Each row has a name. After each piece below comes the name of the row it's from, unless a question asks for something else. Each question is about the rows just above it. Places in a row count from 1.

j878: [113 119 159  71 127 172 127 116 129 138 114 114 139 155  85 126 171 218
 163 142 161 102 125  64 139 142 132 136 109 129 151 125 156 113 173 133
 147  80 140 134 126  98 165]
j234: [129 119 151 130 110 171 127 127 129 142 123 136 135 115 132 142  83 148
 163 147 139 138 180 129 224  96 132 123 136 141 158 148 161 113  92 133
 136 153 132 134 126 121   4]
j493: [129 148 125 130 110 180 127 132 132 138 179 132 139  66 132 146 110  78
 163 142 130 143 125 101 158  96 161 136 138 144 193  57 156 113 122 133
 147 135 170 139 139 121  93]
j683: [129 119 125 130 110 172 131 161 104 138 114 133 155 155 121 126  72 148
 124 108 125 102  97  90 139  92 132 136 138 129 158 115 156 127 196 131
 148 141 144 240 141 163  93]
j315: [129 147 151 116 110 135  95 112 129 138 114 133  66 155 132 111 130  94
  46 216 130 102 125 143 139  96 165 133 138 105 158 115 105 113  82 133
 147 164 144 134  73 121 118]
j661: [161 112 151 149 109  93 127 127 129 173 114 176 126 155 184 126 130 148
 163 142 130  78 105 137 169  96 160 136 138 129 158 115 156 113  68 138
 146 141 144 134 126 106  93]
Which row holds [161 113]?
j234
q: [124 108]
j683

j683: [104  61  50  71  53 197 101 121 139 117 182  40 130 180 138 189  69  98
 160  90 111 152 115 138 137 173  98 100  68 168 154  56  49 204 126  56
 111  84 159 159 219 151 214 140 133 160 164  65 227  78 127  55  51 178
  79]
j493: [138 127 135 131 119 139 137 137 137 139 130 131 132 128 137 138 138 136
 128 115 136 129 126 136 116 131 129 133 128 143 135 141 133 116 135 133
 130 121 132 122 126 126 119 130 131 134 129 121 126 124 131 138 127 134
 129]
j72: [111 168 214 180 104 178 137 138  50 154 160 115  49 126  98  90 204 219
 133 117 152  55  69  65 130  79  84 197 139  78 111 100  50 127 101  53
 121  68 189 151  61  56 140 159 182 227 173  98 138 159 164  56  71  40
 160]
Where do [ 84 197 139  78] appear?
j72
[214 101 138 117 180 173 100 139  49  68  65 111 154  40 227 189 152 121
 138  71  84 197 160  53 115 159 130 126 133  69 160  56  61 204  55 182
  98 168 137  78  90 151  50 159 178 104  56  79  98 140  50 219 127 111
 164] is which row reordered?
j72
Which row holds [173  98 100]?
j683
Where do [140 159 182] appear?
j72

j315: [ 75 203 185 159 121  28 121 109 122 126 145 158 217 137 137  27  77 183
 193 174 188]
j562: [116  57  84 142  72 208  76  66 185 146  26 221 123 143 122 145  95  96
 151 139  67]
j878: [190 113  27 159 121  28 159 160 122 126 145 158 217 137 137  27  77 159
 193 174 188]
j493: [116  57 157 142  72 208  76 203 185 146  26 221 123 143 122 145  95  96
 151 139  67]
At which places does j878 hold [159]?
4 7 18
Put [ 96 151 139  67 116  57 157 142  72 208  76 203 185 146  26 221 123 143
 122 145  95] back in order: which row is it?
j493
q: [ 76 203 185]
j493

j562: [132 132 112  97 114 149  93 132 167 145  14]
j568: [132 132 114 112  88 149  90 132 167 145  14]
j683: [132 132 112  88 114 149  93 132 167 145  14]
q: [132 112  88 114 149]
j683
Where do [112  88 114] appear?
j683

j878: [129  78 114  99 178  80 189 114 104 126 184 116 118 188 102 181  90 156
  56  93  88 116 178 101 102 103 154 157]
j562: [108 115 152 135 123 111 175 128 149 148 170 118 128 128 127 104 118 127
 127 135 128 102 132 127 113 126 123 128]
j72: [124 131 130 132 108 115  82 138 123 111 123  59 129 110 111 114 149 116
 158 131 112 147 151  87  78 141 127 118]
j767: [125 194 119 128 128 136 148 107 119 136 120 112 128 119 134 136 137 141
 111 136 129 126 111 147 133 128 130 142]
j568: [126 178 102 157 104 102 116  93 181 154 189  78 178  56 135  99 114 183
 114  90 156 188  80 101 103 118 116 129]
[108 115  82 138 123 111] is in which row?
j72
Every place of [156] in j568:
21
[114  99 178  80 189 114 104 126 184 116 118 188 102 181  90 156  56  93
  88 116 178 101 102 103 154 157 129  78] is which row reordered?
j878
At which places does j767 hold [136]?
6 10 16 20
Places of [127] in row j562:
15 18 19 24
The row with [188  80] is
j568

j886: [128 161  95 139 118 142 179 144 109 104  98 114  48]
j493: [127 127 105 139 108 192 155 146 133 101 143 103 150]
j181: [172  96 169  59 191  75  94 115  96 137 100  85 191]
j683: [137 100 172  85 116  75  94  59 191  96  96 169 191]
[143 103] is in which row?
j493
At which places does j181 hold [191]?
5 13
At which places does j683 hold [191]?
9 13
Which row holds these entries in another order? [ 94  59 191  96  96 169 191 137 100 172  85 116  75]
j683

j315: [110 140 128 136 159 107  58 107 132]
j562: [116 123 123 137 123 144 144 137 131]
j683: [136 110 140 128 132 108 107 159  58]
j72: [132 140 108  58 107 160 136 128 110]
j493: [ 78 121  59 102  73 124 142 150 100]
j886: [124 100 102 145 142  59  78 121 139]
Put [ 58 107 108 110 128 132 136 140 159] back in order: which row is it?
j683
q: [136 110 140 128 132 108]
j683
Which row holds these entries in another order? [110 128 136 160 107  58 108 140 132]
j72
[110  58 108 128 136 107 132 159 140] is which row reordered?
j683
At which places does j562 hold [144]?
6 7
Put [ 58 159 107 108 132 128 140 110 136] back in order: which row is it?
j683
Put [142 150 100  78 121  59 102  73 124] back in order: which row is it?
j493

